128 stands for zero in the data rows.
Every row has a hidden score. In each pair, how much higher is the second row's than the first's? 15 means about the same, 30 much higher and 0 much lower. The score is a weighted sum of the row's numbers plus the product of two more (or one squared), each taken from its middle value.
[ 86 160 107  95 154 143 140 174  93 152]
[ 95 154 155  97 106 132 139 144 149 126] >> 15
[132  80  96 144 110 127 154  83 129 107]
[135 127 118 154 167 146 109 134 138 144] >> 17
[137  96 124 114 100 123 138 105 163 160]
[131 108 120 130  80 111 167 103 105  84] >> 13
[133 110 139 121 115 139 149  90 162 125]
[173 161 163 142 101  84  99 147 138 156] >> 20
[102 161 114 127 139 149 146 125 114 144]
[103  96 108 134 131 138 147 122 138 168] >> 9
[132  96  88 169 167 142 114 123 114 181]
[156 141 147 154 113 113 117 122 156 156] >> 18
[113 131 136  84 150 143 115 171 124 102]
[ 99  98 131 170 114 141 172  97  95 129] >> 17
[118 196 124  89 127 111 105 188  97 142]
[114 172 155 105  88 133 143 154 123 133] >> 19
[166  89 130 178 131 151 119  94 150 173]
[176 157 138 153 127 120 107 111 155 138] >> 17
[139  85 119 178 127 142 122 114 152 180]
[110 109 108 163 161 140 138 120  96 133] >> 13
[171 128 157 119  66  87  80 155 151 150]
[ 86  93 110 148 141 150 164 109 101 158] >> 11
[139 158 142  95 174 127  86 185  93  99]
[ 89 167  90 105 184 139 121 167  93 153] >> 20
[ 84 135 127 117 145 157 164 124 121  93]
[ 43 139 153  46  91 152 196 173 136  57] >> 20
[135  76 118 157 103 111 149  95 184 180]
[ 94 123 117 141 152 149 143 152  77 109] >> 16
[122 118 103 120 116 127 135 134  92  85]
[177 111 172  85 101 112  89 143 170 104] >> 17
[157  87 169 140 135 140  81 166 130  83]
[163 137 141 131 120 114 123 110 148 135] >> 19
[110 112 149 116 106 139 163 122 155 112]
[111 152 118 121 181 148 126 147  76  98] >> 13
[142 111 107 129 153 142 130 136 115  93]
[181 121 158 112  83  86 114 115 191 130] >> 18
[103  46 137 177  78 134 198  65 134 177]
[ 97 134 113 153 133 138 159 110 120 147] >> 13
[169 160 159 108 117 102  93 161 132 126]
[154  97 115 113  53 113 154  73 139  97] >> 13
[159 156 134 148 125 106  83 165 148 148]
[175 169 148 130 117  97  66 172 142 150] >> 17
[127 126 110 145 149 138 125 115 134 183]
[156 120 150 132 125 132 112 159 141 116] >> 13
[106 112 115 152 152 141 145 125 127 151]
[138  78 114 185 128 145 157  60 145 155] >> 15
[110  73 109 174 127 145 156  90 103 152]
[102  80 115 180 128 150 175  74  98 171] >> 18
[171  94 123 143 109 100  96 124 199 166]
[170 110 174 165  42  74  89 130 180 171] >> 27
[124 128 131 115 129 139 127 135 175 124]
[143 185  89 103 169 121  77  89 147 102] >> 26
[115 140 109  76  81 132 180  98 132  80]
[116  83 100 169 127 134 160  90  91 121] >> 6
[105 110 109 158 136 142 161 103 115 168]
[ 98  88 105 165 130 137 166  98 110 136] >> 11
[175 103 180 153  39  71  94 117 194 168]
[141 169 136 121 116 126 104 139 124 161] >> 11
[ 90 121 132 108 134 159 165 111 125 105]
[ 97  71 121 140  68 128 206  70 133  94] >> 12
[147  96 143 160 101 139 126 137 173 153]
[183 153 158 185  92 109 103 101 150 171] >> 18
[112 155 114 131 184 131 121 156  95 123]
[ 79 140 117 106 137 127 168 131 102  79] >> 15
[111 114 112 136 122 127 152 116 138 157]
[102 101 110 138 127 137 164 101 135 171] >> 16
[107 117 117 138 126 142 161  92 137 114]
[107  74 101 148 130 143 144  99 124 139] >> 12
[182 120 148 106 111 105  96 130 179 123]
[ 94  76 110 145 104 129 181  71 119 129] >> 14
[167 126 168 151  48  62  84 130 181 141]
[175 148 158 156  76  83  73 150 150 167] >> 15
[121 133 122  92 165 128 113 145 119 104]
[148 120 120  99 176 135  74 180 104 108] >> 14
[ 89 154 127  78 149 139 152 131 108  83]
[119 162 122 113 182 141 108 171  92  95] >> 14
[116 116 100 112 122 130 147 108 139 181]
[146 226 149  74 135  90  97 173 126  97] >> 15
[176 107 138 109 106 122 118  91 184 128]
[168 167 158  90 155 116  71 161 130 112] >> 15
[140 136 137  63 143 134 109 122 157  92]
[102 124 125 178 136 156 160 121  94 138] >> 19
[104  88 115 174 150 151 137 146  89 143]
[ 99 124 110 115 129 136 152 125 132 158] >> 19
[145 129 171  53  95 111 105 179 165  61]
[ 99 117 118  72 133 143 147 131 122  75] >> 12
[ 88  64 132 120  74 139 187 114 145 110]
[149 130 146 108 102  97 130 130 185 114] >> 14
[ 88 126 118 142 132 157 168 119  89  89]
[146 192 109 114 157 133  98 129 131 101] >> 22
[ 94  83  98 169 152 144 159 108  79 141]
[179 171 147  83 121  75  15 188  97 111] >> 15
[106 112  92 141 140 119 155 112  86  91]
[100  53  97 164 130 129 157 103 105 161] >> 15
[117 140 135 131 104 131 141 146 135 159]
[127 151 113 113 142 126 117 128 120 172] >> 13
[128 139 102 113 155 132 116 127 115 183]
[108 154 141  75 147 124 125 144 107  77] >> 10
[124 195 162 136 128 132 129 173 122 124]
[130  78 109 163 105 133 163  80 100 134] >> 7
[130 134 153  93 118 135 131 144 153  99]
[129 202 181  80 112 124 100 167 131  98] >> 20
[171 156 167 159  78  80  83 151 142 172]
[104 158 124  66 185 151 100 169 102  83] >> 7
[117 125 106 103 108 137 168 102 111  76]
[176 172 140 133 144 104  84 150 140 138] >> 13
[119 176 124 151 153 123 117 161 102 125]
[ 68  96 123 139 120 168 167 159  90 130] >> 16
[132 106 114 160 123 132 147  81 152 180]
[160 155 172 155  82  85  82 152 144 167] >> 21
[154 187 166  89 115 103  92 168 141 110]
[119 131 133 126  92 110 144 146 155 148] >> 14
[162 114 176 152  57 120 126 129 183 158]
[ 87 119 103 141 157 129 149 139  95 123] >> 4
[101  84 107 168 156 151 136 128  91 137]
[ 88  94 112 144 149 161 152 127 125 163] >> 19
[ 99 137  98 103 175 150 126 153  77  81]
[151 129 161 102 101 123 134 116 174 110] >> 18
[181 134 167 144  61  72  93 134 178 161]
[142 127 137 125 147 134 122 128 131 124] >> 8
